128 stands for zero in the data rows.
Here are some points, each followed by its number:
[154 116  66 182 200  85 133  86  77 153  79 100 122 179 158  97  88  83 104  81  67 187 188 149] 0
[ 90  74 176 126 156  82  77  86 123 132 108 134 133 125 112 134 171 130 101 109  77  87 122 111] 1
[123 169 175 112 105 132 152 176 189 133 133 180 184 170 153 109  99 170 178 173 161 122 121 113] 2
[111  78 153  91 143 196 142 187 163 153 180 181 184 198 163  87 102 193 200 177 168 105 174 101] 3
[116  97 105 197 200 124 176 120 134 196  65 109 146 198 149  97  69 111 176 119 158 149 198 163] 4
[169 155 162 105 128 124 128 153 125 167 151 181 165 194 125 169  93 164 137 187 110  72  73  77] 5
[148 154 114 115 120 170 135 142 126 123 169 139 133 116 124 135 138 132 136 122 183 144 109 108] 6
[ 63  59 181 134 176  81  75  81 125 163  70 129 127 126 120 159 165 145  99 129  82  96 130 125] 7
[161 165 134 108 123  99  97  81 152 140 120 159 140 113 108 163 133 142 125 104 106 142 131  91] 8
[ 82  65 149 115 113 140 150 157 172 177 121 120 113 150 150 125 147 152 141 146 184 166 157 185] 9
[ 72 145 114 134 128  95  90  86  82  71 142 100  74  69 120  58  78  83 113 100  67  72  78 149] 10
[130 184 162 110 104  95 171 158 130 148 127 162 175 179 168 159  69 135 161 196 144  91  97 105] 11
[154 107 162 139  99 114 123 129  77  91  79  81 122 112  86  92 102  73 104 114 106  81 140 105] 12
[161 151 104 114 117 110 102 101 137 114 128 124 121 102  91 162 163 132 117 121 107 158 156 114] 13
[ 96 132 119 122 109 171 160 137 165 140 153 122 163 138 126  86  94 185 175 167 153 157 138 179] 14
[156 174 158 129 123  89 130 109 157 133  94 170 177 168 150 156 113 158 164 161 135 126 109 101] 15
[120  92  76 197 191 167 147 149  86 167  70  81  88 136 134  82 117  87 113 134  67 177 164 187] 16
[156 144  95 133 117 172 158 155 125  75 108  89  71  94  86 175 148 150 125 104 175 180 187 159] 17
[106  73 133 100 147 148 166 144 149 115 146 133 107  93 178 154  93  83  89 105 144 125 179 144] 18
[152 153 159 122 112  74  72  98 101 129 111 151 146 138 103 127 184 141 101 101  69 123 111  93] 19
[178 169 119 110 119 119 104  72 101 119 170 105 122 121  91 101 117 102  94  86 130  86  92  77] 20
[130 131 119  76 109  76  75 129  77 110 156 124 107 102 101 101 126 131 118 148 106 125 121 144] 21
[135  83 100  76 147 177 176 144  86 110 142 124 131  88 183 154 126 126 104  81 149 125 174 120] 22
[ 99 162 127 168 155 174 164 179 173 140  86 117 146 147 153 154 116 123 148 165 159 109 111 128] 23
[141 125 135 105 105 122 141 118  89  99 100  95 102  90  88 125 131  90 104 149 145 172 126 134] 24
[172 154 144 100 142 142 138 106 113 134 147 157 133 162 110 147 112 132 120 150 109 100 118  83] 25
[ 77  78  71 192 191  71  90  81 130 153  65  95 136 126 106 174 169 155 104  81 183 125 159 134] 26
[145 121 157 124 152 177 166 153 101 139 180 148 117 112  91 149 107 135 152 167 115  91 121 125] 27
[132 142 150 144 137  94 140 128 135 116  97 137 149 158 141 151 114 146 169 155 160 102 114 122] 28
[107  90 100 126 142  95  97 132  82 100 123  93  87  91 103 139 143 127 129 114 148 118 144 153] 29
[147 126 129 137 133 121 135 143 130 136 141 141 130 153 111 174 126 142 137 171 137 110 115 103] 30
[145 117 107 118 113 166 127 126 103 128 142  97  94  95 139 155 150 104 112  92 171 151 109 123] 31
[114  99  82 193 185 134 147 147 134 180  63  89 100 115 189  99 132 139 146 121  90 178 175 187] 32
[128 101 151 157 119  78  69  83 130 118 127 160 141 146 126 108 146 120 113  92  79 114 111  96] 33
[130  92  71 197 167  85 109  77  91  95 122  85  79  88 101 174 155 174 123 119 168 182 140 149] 34
[169 145  81 115 123 186 123 120  91 110 175 114 107  88 115 164 160 102 104  90 183 144  87  96] 35
[118  92 126 140 110 125 131 121 135 137  86  96  91 107 149 147 148 127 116 114 159 160 145 159] 36
[149 107 162 120 114 134 176 125  91  91  74  95  88  73  86 140 136  73  99 158 168 182 126 134] 37
[128 159 159 109 114 153 157 173 171 136 133 173 169 173 127 113 121 141 165 161 143 117 135 141] 38
[178 150 143  81 119 124 147 163 115 139 156 162 179 174 139 154  73 131 123 182  86  81  68  72] 39
[140  73 177 144 128  71  80 105 110  95 166 148  83  78  82  63 121 169 109  86  67  72 102 120] 40
[164 121  90  91  85 177 152 125 130  86 161 148 122  93 115 149 150 111  99  86 168 105 130 134] 41
[140 140 109 120 123 100  75 101 130 148  94 172 155 136  96 188 169 159 128 105 101 168 140 101] 42
[102 142 102 115  98 171 162 142 157 155 167 138 164 135 122  96  95 184 171 172 173 152 138 181] 43
[138 125 166 130 152 105 108 127 118 174 119 181 167 177 132 170 113 137 129 153 124 105  93  83] 44
[144 165 141 127 123 109 119 118 151 148 102 169 164 142 145 160 128 166 148 138 111 167 158 114] 45
[106 144 121 137 123  88  85  83 115  88 147 120  97  94 115  75 108  89 113 102  71  77  93 127] 46
[ 99  72  99 143 172 141 128 141 127 114 121  99 109  92 162 147 129  94  90  92 120 137 147 156] 47
[ 65 126 119 163 156 155 167 190 187 168  88 120 130 120 164 123 140 181 172 135 120 165 156 188] 48
[159 164 124 134 123  85  80  91  96  86 113  66 127 117  72  63 102  73 109 110  72  72  92  96] 49
[157 179 153 124 130 148 157 148 148 126 155 109 131 183 148 104 110 121 142 177 121  95 104  91] 50
[ 92 107  90 163 123  90 104  72  77 124 161 105  83  93 125  63 107 131 109 138 130  77  82 139] 51
[135 169 186 153 138 172 181 153 187 110 161 105  79 145 125 106  64 111  99 153  86 134  82  91] 52
[114 153 140 127 128 134 159 173 188 134  82 133 150 166 184 149  95 117 142 139 118  88  78 105] 53
[121 128 183 140 131 121 112 131 125 146 146 124 137 153 131  96 147 164 134 130  77 148 130 116] 54
[ 58  64 181 120 195 182 195 197 192 196 137 105 141 160 197  63  73 198 200 196  96 129 135  91] 55
[111 145 133 129 109 162 142 153 163 139 175 181 184 198 183 125 184 164 157 129 178 158 183 154] 56
New points follow, each followed by the numbers of its five nearest points above, looking only along the 4 directions in which the numbered points spread most, nearest first.
[141 161 113 119 123  97  82 106 125 119 137 156 144 108 116 152 178 155 145 107  97 149 131 120] 8 13 42 19 30
[130 164 186 153 114  66  70 139  82 115 146 167 146 145 106 135 194 140 104  90  72 120  82  96] 19 33 8 1 21
[123 171 163 108 109 125 130 162 157 130 159 175 166 141 124 101 124 172 182 155 147 142 138 124] 38 2 11 53 30
[118  94  95  83 107 114  94 103  96 151 152 145 147 142 113  72 101 129 135  92 140 123 105 162] 21 54 12 30 24
[188 164 153 124 119  95  75  72 173 115 137 129 131 141 125 178 160  83 118 100  96 153  92 110] 8 19 13 42 33
[113  85  76 153 127 138 152 136 122  85 139  90  81  87 117 176 170 120 124 121 187 171 185 137] 17 22 36 31 37
[159 169 167 134  90  95 147 144 110 139 103 181 179 198 163 125 112 184 161 182 144  72  78  67] 5 11 39 15 44
[165 147 137 113 107 102  96  97 104 104 174 116 117 108  93  91 103 120 101  87 118  79  94 100] 20 21 12 49 46
[138 136 134 105  93 119 110 101 134 112 129 124 108 127 102 159 167 154 103 111 145 158 143 128] 13 8 31 24 6
[ 63  68 153 173 138 138 128 125 110 163  70  76  64  78 173  58  73  87  85 177  67  72 188 154] 16 0 51 32 47
[143 129 139 110 135 103  92  83 147  99 144 121 111  96 100  98 112 131 111 110 124 115 132 117] 21 12 20 24 51
[159 131 177 173 147 182 166 139 120 148 170 109  98 102  96 130 102 111 185 182 120 153 154 101] 27 18 14 23 43
[161 149 175 161 139 178 163 134 123 140 162 101  99 127 111 124 104 105 160 178 110 130 133  94] 27 52 50 53 30
[169 160 162 110  94  95  80  96 163 139 151 138 122 126 130 159 155 135  99 114  82 153 150 120] 8 13 19 42 30
[ 80  80  90 160 175 122 134 148 122 125 100  69  80 109 134 154 133 116 127  94 166 115 144 168] 47 36 29 18 16
[ 72 112 124 129 119  85  75  72 149 124  74 186 160 155  82 178 179 102 137 148  86 158 111 134] 42 8 19 1 7
[ 92  92 148 124  70 153 123 144 168 177  74  61  79 179 163 159 189 169 128 100 192 187 198 197] 9 36 48 32 17
[124 118 148 121  91 133 110 122 163 145 106  93  89 151 145 137 170 144 118 100 160 148 164 156] 36 22 18 13 47
[159 147 105 121 118 119 102 165 156 125 120 162 144 130 152 168 155 112 121 116 139 112 113 113] 30 8 28 25 45
[133 114 136 103 114  74  85 134  85 106 159 127 131 109 104  96 135 137 110 130  92 106 114 125] 21 12 20 40 46
[154 150 157 105 114  71  66  81 101 129 118 153 136 117  96 101 184 131  94 110  72 149 121  91] 19 33 1 8 21
[106  92 148 134 128 177 142 197 182 167 161 177 189 155 125  77  97 198 200 196 173 144 145 168] 3 14 23 43 38
[147 133 114 156 150 111 105 114  99 123  94  64 123 125 107  78  97  81 122 113  90  97 129 129] 51 12 46 40 21
[114 108 112 140 146 136 166 173 194 167 143 172 185 187 147  92 103 178 190 186 176 120 111 148] 3 38 2 23 14
